These are runs of 7 systems, one row a step. Runs of the same system follow the same rule from any start.
bipu, path 1:
[[  6 -41  -3 -35 -49 -15 -43 -20  13 -15 -15  30  -9   1   0 -23 -27  18
   -2   0  -2 -38]
 [-28   0  12 -22 -46  11 -29  26  10  10   5  -6  -2  33  -5  36 -15  20
    6   3  13  58]
 [-48  -6 -18  -5  30  20   8 -38 -12  -6  -6  -3  27 -27   4  23  24  33
   28  27  20  26]
 [ 25   0   0 -27  -5   3   7 -15 -33 -21 -39  50   7  18   2 -36  16  -2
   40  12  34 -21]
 [ 15  32  71  -4  -7  14 -22  25  12  27 -23  10 -17  14  32  14   2 -15
   -8  24  28  14]
 [ 23   8   8 -14  42 -19  -8 -20  13  -8   1 -36 -21 -52  10  -1   1  34
  -15  33  -3  34]
 [ 45   7 -13 -14  10  11  50  15 -19 -15  -2  10 -17   0 -44 -37  14   3
   21 -20 -10  38]
 [-15  22  38  34  40  16  18  35   7  34  24  26   9  10   3 -20  27 -42
    5  -1 -17  -3]
 [  9   6 -10 -10  24 -33 -26 -11  15  -4  18  -4 -20 -25  36 -23  23  -1
  -33   7 -47 -47]]
mel, path 2 (9 x 22):
[[-26 -38  -5 -24 -35  -8 -52 -33  27 -11  -6  -9 -12 -20  16  22 -15  23
  -33   1  -7  -9]
 [ 23 -25 -23 -35 -45   5   6  -6  -9 -10 -11  -3   1   9 -32  -2 -36  48
   31   4  11  28]
 [-59   3  24   8  -7  38   3   6  -4 -13 -14  22  19   5 -30  17   8   5
   37   5  34  41]
 [-20  -8  -3 -21  20  -7 -27 -39 -18  -5 -30  29  22   4  46   4  26   4
   16  35  43 -17]
 [ 53  32  41 -33 -30  14   1  12 -12  15 -35  19 -21  13  24  -7   0  14
   19  23  13 -22]
 [ 10  18  55  -6  32   9  -9  19  23  15   1  -7 -28 -22   0  -5   7   1
  -12  24   9  63]
 [ 26   1 -29  -9  67 -20  28  -8 -19   8  17   9  11  -7   9 -38  35   2
   17  21  -6  29]
 [  6  24  23  22  17  14  27  26  -5  11   9  36   2  10  -4 -39  28 -36
   14 -15 -29 -50]
 [-10  -4  17   3  11 -28 -46  11  36  10  26   0 -23  -6  29 -11  11 -27
  -52  -3 -35 -19]]
sagot, path 3:
[[-44  22 -10  -6  12  26   6 -14 -25   1 -18  19  22  21  33  32  61 -12
   12   3  17   2]
 [ 14  -5  37  -4   3 -13 -27 -18   1   0 -28  33   3 -13  24 -28 -16   0
   17  35  24 -62]
 [ 46  18  37 -17 -17 -15 -20  39  17  -8  -6 -12 -45   7 -13 -11 -23  -4
  -18   1   6  44]
 [  8   3 -11  -2  37  22  38 -19   0  33  10 -37   3 -23  10  33  21  19
  -11  11  -4  57]
 [ -3   2 -23  24  52 -10  34 -11 -26 -17   6  21  28 -11 -16 -41  17 -11
   40   5   2 -29]
 [ -8  19  30   8  -8  -3 -25  39  13   4   7  37 -17  29  15 -23  26 -52
  -20 -22 -21 -26]
 [ 10  -8  10 -12  -6 -14 -31  -8  36  32  26 -31 -16 -27  31  15 -19  31
  -35  21 -39 -14]
 [ 24 -21 -42  -4  -4  -3  32 -13  -5 -32   7 -24 -10 -26 -55 -17 -19  25
    5 -27 -19  21]
 [-51 -17 -13  20  -1  35  25   9  -5  17  14  25  29  31 -22  12  26 -30
    9 -31   1  23]]
tor, path 4, 9 rows:
[[  0  49   2  18  17 -15   7  37 -27 -52 -11  -9  -7  14 -33  -8   3 -13
   30  -3  25  28]
 [ 27   4  22   6  22   5   5  -9   7  33 -12  -3 -12   7  50  18  31 -49
  -53 -10   8  -5]
 [ 34  13   2  17  11 -35  -3  16  12   2  26 -32  -3 -25 -11 -24 -49  29
   12  23 -28 -34]
 [ -5  10  -9   5   3   5  10  19   2 -37   2 -17 -32  -2 -39   8  20 -27
  -30 -43  -5  61]
 [ -1 -35 -19  27  25  -3  16 -17  12  56  33  -6  30   8  30   8  -2 -26
  -29  -8 -18 -26]
 [-24  29 -23  16 -13 -26 -14  20  -7 -55  13 -13  -1  -6 -27 -12 -14  17
   23 -10 -32 -47]
 [-14 -25  11  -6 -41  24 -14 -10  18  -6 -21   2 -21  10  -2  32  11 -35
  -52 -45   9  16]
 [ -6 -32 -30   8 -10 -15  -5 -17   6  37  25 -23  40   5  18  19 -48  34
   14  25   0 -18]
 [-24  29 -26  -2 -13  13  17  -6 -34 -63 -29 -11  -2  -3 -33  19  18  13
   28 -19  14   4]]
Tefo, path 5, 9 rows:
[[ 33  -4  39  -2 -39  14   4  15  23  18  -2 -18 -14 -18 -30  -3 -60  36
   13  12  -4   5]
 [-32  -5 -30   8  26  -5   4  -8 -12 -41  -1 -16   1  -9 -33  14  15  -3
    1 -12  26  69]
 [  7  -9 -17  -5  22  26  36 -26 -21  52   0  24  36  18  40   5  35 -10
   13   8   0 -24]
 [  0  35  46  29  -4 -18 -24  27   3 -18 -11   4  -1  -4  -2 -15 -35  -6
   23  21  12 -60]
 [ 28  -1   5 -23  -3 -16 -24  -2  11 -24 -19 -17 -48  -4   9   9  15 -24
  -55 -20  10  46]
 [ 30 -14 -15 -10   8  25  49  -4   4  49  28 -19  11 -12 -15  -2 -14  39
   17   9 -33  27]
 [-50  14 -16  43  31 -10   8   8 -15 -44   7   9  24  -4 -35 -14   9 -17
   33  -9   8 -18]
 [  5 -12   1  -9  -1 -10 -23  -6   3  24  -4  21  -3  31  55   6  33 -49
  -44 -11   1 -28]
 [ 35  18  21  -9 -39  -9 -12  21  19  11  10 -31 -18 -11  -3   3 -51  42
    4  16 -30 -26]]
Debu, path 6, 9 rows:
[[ 26  -2  28  11  12  18  29   5 -17  48 -11  36  30  29  18 -17  -2 -23
   31  18  32 -23]
 [  3  58  50   3  23 -19 -34  23   4 -13 -11 -11 -19 -12  28   2   3   7
    8  43  12  -6]
 [ 60  -1   2 -34  18   3  20 -14  -3   1 -17  -9 -38 -19   3 -10  25   3
  -27  -3   2  51]
 [ 25   3   8  28  21   9  46  31   8  37  37 -14  11   0 -36 -19 -29   8
   23   0 -22  24]
 [-32  31  -6  41  52 -22  -4  16   2 -32  22 -15  -6 -16  -4  -6  28 -38
  -19 -15 -20 -11]
 [ 39 -23 -18 -13  -6  -8   4 -22  11  18   7   4 -17 -11  25 -18  12 -17
  -46 -22 -41 -49]
 [ -4  -4   1  -2 -49 -13 -27  34  27  -7  28 -15 -14   4 -32  -6 -50  25
    0 -12 -35  -6]
 [-56 -24 -43   0  -8   4 -13 -11   2 -26  12 -11   4   8 -13  31  24 -10
  -24 -33  -4  42]
 [-16 -41 -35   4 -13  20  26 -41 -12  23   1  19  43   2   8   1  -3  10
   21  -5  -5 -53]]
mel, path 7, 9 rows:
[[-17 -12 -24 -16  -9 -25 -34  24  19 -28  29  12 -26  10 -19 -27  19 -15
  -27 -31 -43  21]
 [-28 -43 -35 -18 -22  23  11 -18  16  26  35  16  13  -4 -11  -7  10  27
    1 -18 -52  -8]
 [-44 -21  -2   1 -34  -7 -31  -2  13 -40   3  24   5 -14 -40 -26 -26  20
   24  -6 -12 -33]
 [-33 -35 -16 -41 -52   8 -40  -7   5 -14 -12  31  -3  32  -1  10  14   3
   -6 -17   9  28]
 [-27 -14   9 -33 -33  32 -10 -23   5  19  -8  13  16 -10   4  14 -11  63
   38  33  -1   3]
 [ -9   1  28 -25  -8   6 -24  -7  -8 -46 -40  32 -13 -14 -24 -22   2  17
   32  18  43  21]
 [  1  -9  21 -38   2  20  -8  -2  -8  32 -16  43   9  33  28  -3  32  -1
   17  25  34  44]
 [  3  40  40 -20  27  10  -4   3  -2  14  -6  18  -3 -20  25 -18  22  35
   38  54  -8 -12]
 [ 39   7  37 -23  30  -5  -6   4   2 -14 -20  34 -38 -14  -1 -49  32 -23
  -14   5   4  20]]
sagot, path 8 (9 x 22):
[[  6  36  20 -22  36  -5 -10  -9   5  -7  -5 -20 -19 -41  24   6  23  42
    4  45  -8  29]
 [ 37 -18   5 -10  46   7  34 -21  -5  -9 -10  28 -13 -31 -23 -53  24 -10
    6  -2   5  23]
 [-14  17  30  11  35   9   6  43  14  37  37  30   5  17  -3 -31  25 -18
   16  10 -29  23]
 [-20  21  -6 -12  31 -18 -27  -5  17 -13  25  -4 -19 -33  25 -13  39  16
  -18  16 -54 -23]
 [ 24 -46  -3 -16  -8   7  11 -17  24   3  10  24 -19 -30 -30 -49  -1   5
  -16 -23 -40 -10]
 [-44 -12  -2   6 -12  14  -4  34  24  15  48   6   6  10 -38  -7  -8  15
   14 -14 -40  41]
 [-63  -8 -41 -24  -5   3 -22 -29  -3 -27   9  10   7  -9  10  12  43  27
    2  -4 -31  -7]
 [-10 -42  10 -26 -43  22 -11 -21   7  -6 -19  55   3  -6 -21 -33 -10  13
   20  -6   1 -33]
 [-36   3  31 -18 -39   8 -43  33  21  -8   3  10 -10  18 -19   9 -21  24
   16  13  10  48]]
bipu, path 9, 9 rows:
[[-16 -50 -14  11   4 -11 -12 -13  28 -14  21   9 -15 -19 -26 -22   1 -30
  -46 -42 -26  -4]
 [ -8 -20 -40 -10 -33  -6  -1  21   4  36  45   2  21  42   3   1 -15  14
    8 -13 -44  -8]
 [-78  10  -6  17 -27  17 -22  -3   6 -32   4  -2  10  -6 -10  32  10   8
    6 -17 -19 -32]
 [-23 -68 -23 -23 -26  -3 -27 -44   2   1 -17  33  18  11  11   0  -6  -4
  -10  -5  30  -8]
 [ -7  16   0 -22 -49   7 -18  17 -13  13  -8  -2  18  40  16  30 -26  40
   37  26  20   2]
 [-42  10  18   3  11  16 -13 -27  -8 -35 -39  -9   3 -25   1  37  13   8
    5  15  51  25]
 [ 49 -23  -6 -26  19  -4  18 -30 -24  15 -31  20  13   7  17 -17   0   6
   21  27  52  20]
 [ 29  68  46   7   8   6  10  39 -17   0 -18 -11 -11  11   9   7   0   2
   28  26  19   6]
 [ 21   5  28  12  57  -5   7 -19  10 -11 -16 -16 -25 -47   8  -6  21 -23
  -36   7  16  23]]
tor, path 10:
[[-29 -13 -27 -27 -11 -10 -30 -29 -14 -41 -19  40   4   3  18 -17  36  -1
    6  -5  -3 -47]
 [  7 -13  33 -31 -73  35 -11   6  12  25 -17  27  -8  17  -1   5 -21  21
   10  -1  -5 -20]
 [-37 -12  13 -16   5   6 -27 -14   8   0  -4  -3  14 -11  -2  20 -16  43
   25  40  35  54]
 [ 28  -9 -33 -35  17  12  35 -38 -38  -4 -29  23  12   4  12 -11  40  13
   25   9  24  11]
 [ 12  29  55  12   1  27  20  26  -9  23 -17  38  10  15  -3 -24  -2 -12
   43  21  18 -28]
 [  2  26  38 -20  25 -32 -55  15  11 -17  -9   9 -27  -6  28 -14  14  -1
   -9  38  18  25]
 [ 66  -4   1 -38  10   8  28 -11   7  27   4  -8 -29 -25   9 -20  12  27
  -14   8 -31  23]
 [-10  -1  20  29  39  13  31  27  10  14  31  13  10 -14 -46 -37  -5  -4
   29   2 -13  34]
 [-23   2 -19  -5  39 -26 -21   8  -3 -13  21  31  -4  18  22 -31  56 -37
  -16  -8 -21   6]]
Tefo, path 11:
[[  9 -20  34  31  22  18  22   5  20  72  20  -3  24   4  14   7 -25 -17
   -5  14  14  12]
 [  8  51 -29  21  23 -46  -6  14 -27 -46  -1 -42   0   0   4  10  -8   5
   14  12   8 -17]
 [ 35 -11  14   3  -3  31  38 -16   4  13 -20   9 -24 -11   1  -1  31 -46
  -44 -44 -10 -14]
 [  8 -14   5  35  14 -26  -2  24  23  34  41 -30  19   0 -10  -3 -62   5
    4  17  -4   8]
 [ -7  32 -54   5  -1 -14  12   2 -30 -54  -6 -28  -7  12  -6  24  33 -15
  -11 -35 -10  -2]
 [  5 -41  16  18 -10  36  26 -25  22  53   4  12  12 -11   9   6  -6 -23
  -30 -23 -15 -40]
 [ -4   3 -18  24 -17 -48 -31  23  -2 -22  13 -32  15  20 -12   9 -61   7
   13   9  20  -7]
 [ -2   9 -23 -15 -28  32  21 -20 -13 -16 -27 -17 -17   3   7  46  40 -12
  -35 -41  -1  12]
 [  3 -43  16  25   3  17  22 -27  18  48   7  -6  33 -24  -3   3 -50  13
   11  17  14 -22]]
Mirup, path 12, 9 rows:
[[ 19 -24  18  10  21  -8  -5 -45  17  -7 -18  -1 -11 -58  12 -16  -9  -5
  -28   8   1 -54]
 [ 40 -13 -21 -11 -34 -29  -6  31  -9  -5   3  -3  -1  46 -24 -14 -45  -1
   13  -8  22  31]
 [-35  35  12  15  11  38  20  14   8  27  17 -27   0  -2  13  49  34   0
  -13  -6 -27  28]
 [  3 -36 -27  12  34 -16  12 -51  -5 -21  -6   9  14 -45  -7 -31  -2   3
    0   1  -1 -45]
 [ 24  16   1  -4 -42 -13 -10  43 -17 -14 -12  19  -6  62 -10 -12 -15 -31
   12 -21  18  -3]
 [-33  22  34  17  10  14 -20   4  28  31  16 -36  -4 -20  34  48   3   6
  -31  19 -16   9]
 [ 26 -35 -50 -14   9 -16  20 -48 -14 -28  -9 -15   5 -33 -21 -15 -16  34
    9   0   3  -7]
 [  1  10  15  11 -30  30  25  37 -16   6 -13  31   8  50 -25   1   4 -38
   19 -33  20  12]
 [-43  16  20  28  45 -16 -31  -8  17  14  17 -17  15 -21  44  22   9  -8
  -17  31   0 -18]]
Debu, path 13:
[[ 36  -7   0  12 -38  28  45 -16  -7   0 -20 -18  -1 -19 -31   6 -35  13
    6 -24  -3 -44]
 [-18  -5   9  39  -6 -29 -29  24   8 -17   1 -19   9  26 -12  19 -43 -41
  -16 -14  44  16]
 [ 10  16 -47 -10  -2  -5  12 -26 -24   7  -7 -37  11  13  49  51  22   7
  -20   0   0 -13]
 [ 27  -4  20  14 -35  25  27 -16  -3 -14 -34 -15  -3 -29 -33   8 -43  16
   14 -11  17 -39]
 [  1  -6  -1  24   2 -32 -22  21  -6 -10  -6 -13   8  39   2  18 -30 -42
  -16  -7  57  36]
 [ 16  31 -28  -2   4  12  29 -18 -24  22  -6 -42  15   4  44  55  17  19
   -4  10  -5 -16]
 [ 29   0  29  25 -10  10  22 -15  -3 -30 -36 -15 -13 -40 -38  -4 -40   0
    4  -9  29 -28]
 [ 27  -3  -9  18   5 -35  -9  25  -9   9   3 -18   3  49  14  13 -23 -45
  -23 -11  39  33]
 [  9  43 -14   9   2  13  28  -8 -13  18   3 -55   5 -14  30  53   7  27
   -6   7 -22 -22]]
Mirup, path 14:
[[  7  -2  13  13  14   3  20   9 -19  12 -10  10  32  20 -19  -4 -30   6
   51  27  57  38]
 [ -1  51  15   4  53   3  12   1 -22 -11 -19  -5  -6  -1  29  14  54 -17
    1  17  22  25]
 [ 70 -10  25  -3  32  -9  19 -22   1  24 -17   7 -11 -26  20 -33  -6 -11
  -14  19  12 -27]
 [ 47  18   8  10  12 -27   8  51   2   4  21 -19 -17  19 -28 -24 -31 -10
    5   0  -1  47]
 [  1  11 -16   6  36   9  26   3  11  23  30 -24 -13 -11   9  14  43 -18
  -41 -22 -44  32]
 [ 20 -25 -30  17  14 -15  26 -10   3   4  26   9   9 -16 -18 -44  -8  -8
    0 -19 -43 -57]
 [-15  13  -6  15 -37 -23 -29  48   7 -26  18   1 -16  38 -19  -6 -12 -33
  -16 -38 -23 -13]
 [-36 -16 -15  -1 -26   5 -24 -17  27  22  20 -28   2  -8  32  46  -1  12
  -43 -10 -35 -19]
 [-16 -26 -37  -3 -40   9   9 -25  -8 -28  -5  -8  18 -14 -36   5 -32  39
   29 -14  -8 -33]]

Name the system that made each run.
path 15:
[[ 41 -24  -7 -38 -34 -19 -22 -28  -6  -7 -28   9  -3  -3  19 -16 -31  31
   10  21  16 -38]
 [ -1  26  33  -2 -35  15 -11  38   3 -11 -17 -16 -16  19 -24  29 -23   6
    6  -2  32  58]]

bipu
path 16 (2 x 22):
[[  0 -31  20 -22 -70  11 -30  -1  14 -15 -25  29 -13  13 -21  -8 -32   2
   -1 -18  14 -17]
 [-26 -11  -7 -25 -24  13 -19  -2   3  29   6 -12  19  23  16  43 -14  38
   14  27  20  53]]

tor
path 17 (2 x 22):
[[-22 -28   2   4   7 -43 -59   8  31  16  31   6   2  13  29 -10 -15 -20
  -34  10 -11  -5]
 [ -4  12 -46 -47 -34   3  -7  -9 -10 -20   8 -10 -14   1   5   9  26  49
    6  -4 -48  -6]]

Debu
path 18, 2 rows:
[[ -7  12   8  49  -1 -26 -16   4  13 -19   4 -28   1 -18   1   8 -36 -21
  -23 -11  -6 -70]
 [ 26 -11 -35 -17 -38 -30 -28  -8  -1 -24 -13 -29 -25  18  17  24  -9 -15
  -49 -30   2  -6]]

Debu
path 19 (2 x 22):
[[ 12  28  29 -12   9   4  -5  27  10 -18   5  30 -39 -16 -11 -49  37 -13
   -3 -10 -47 -17]
 [ -5 -33  29 -12   0  -1 -28  16  46  31  33  20 -21  -8  -3 -30  -3  -6
  -27   0 -35  28]]

tor
path 20 (2 x 22):
[[-44 -34 -22  -8 -36 -16 -46   3  25   6  32  12   9  15   6   0 -15   7
  -12 -10 -35 -25]
 [-46 -21 -32 -25 -51  24 -12 -23   5 -19   0  -3   3  -7 -13  28   4  41
    3 -17 -23  -2]]

tor
path 21 (2 x 22):
[[-29   0  43   1  12  29  -8   2  10  -2 -22   9  -9  -7 -10  22  17 -15
   -7   4  44  69]
 [ 15  -3 -21 -17  44 -17   5 -27 -25  22  -4  12  30   5  42 -11  16  19
   31  48  25   1]]

mel
path 22, 2 rows:
[[-16  22  57  -1  36  12 -20  -8   8   4 -24   5  -7 -26  24  12  17   3
    0  41  39  30]
 [ 65   7  -8 -31  39 -14  27  -8 -21  11 -10   9  -7  -5   9 -37  15  14
   19  28  14  27]]

Debu
path 23 (2 x 22):
[[ 11  19  22  39  20  -7  11   7 -20   8 -22   9  20  26  24   5  -2 -55
    2   1  44 -43]
 [ 47  31  18  11   1 -37 -21  20   1  11  -5 -29 -16  16  42  11 -23 -24
  -30  13  11 -27]]

sagot
path 24 (2 x 22):
[[ 36  28  20  10  20 -49 -31  29  16 -20   9 -24 -35 -13   8 -22 -16 -17
  -32   7 -14  -9]
 [ 32  -7 -36  -6  12   5  37   9   2  24  29 -22 -13   8  -8   2  20 -12
  -32 -34 -40  44]]

mel
path 25 (2 x 22):
[[-12 -42 -42   4 -12 -17 -16 -30  10   6  10 -40  13   0  13  44 -28   3
  -38 -13  14  24]
 [  1   1 -52  19 -17  12  46 -15 -32  -9  -4 -29  30   8 -15  29 -15  14
   24 -20   1 -29]]

tor
path 26 (2 x 22):
[[-32 -29 -21  21 -22  12   7 -45  -4 -21 -18 -14  26 -24 -15  29 -28  13
    5 -11  18 -45]
 [  1 -11  -3   1 -53 -12 -25   2 -13 -23 -33  -4   8  34  -4  26 -42  -8
    3  -8  55  -5]]

mel
path 27:
[[-62 -41 -17  -2  19   9 -10 -20  23  10  36  20  21 -25 -13 -14  12  23
    7   5 -35   8]
 [-23 -12 -35 -26 -22 -21 -31   1 -19 -18   2  43  22  40  12 -24  11   6
   31   4  -1 -34]]

Tefo
path 28 (2 x 22):
[[ -3 -44  27   5   5  16   3  15  32  47  26  22   2   8 -18 -16 -13 -19
  -14  -7   1  56]
 [-26  33 -38  -5  28 -22  -7  13 -11  -1  39 -13  15   5  20  -3  25  34
   25  27 -44  -7]]

bipu
path 29, 2 rows:
[[ 12   1 -38   5 -32 -11  16  19 -10 -13  14 -39  11  15 -38  17 -49  32
   24 -11  -3  20]
 [-51   1 -15  41  18  20  25  -5 -20 -14  -8   0  29  15 -14  30  22 -39
    4 -28  31  10]]

bipu
path 30:
[[ 20 -24 -43  10 -11 -12  20 -36 -29 -20 -27   2  22   9   2   2 -12 -18
    0 -22  28 -56]
 [ -1  35  26  19 -49  10  -6  38  -9  -1 -17 -13   5  40  -2  34 -33 -10
   14  -7  25 -18]]

tor
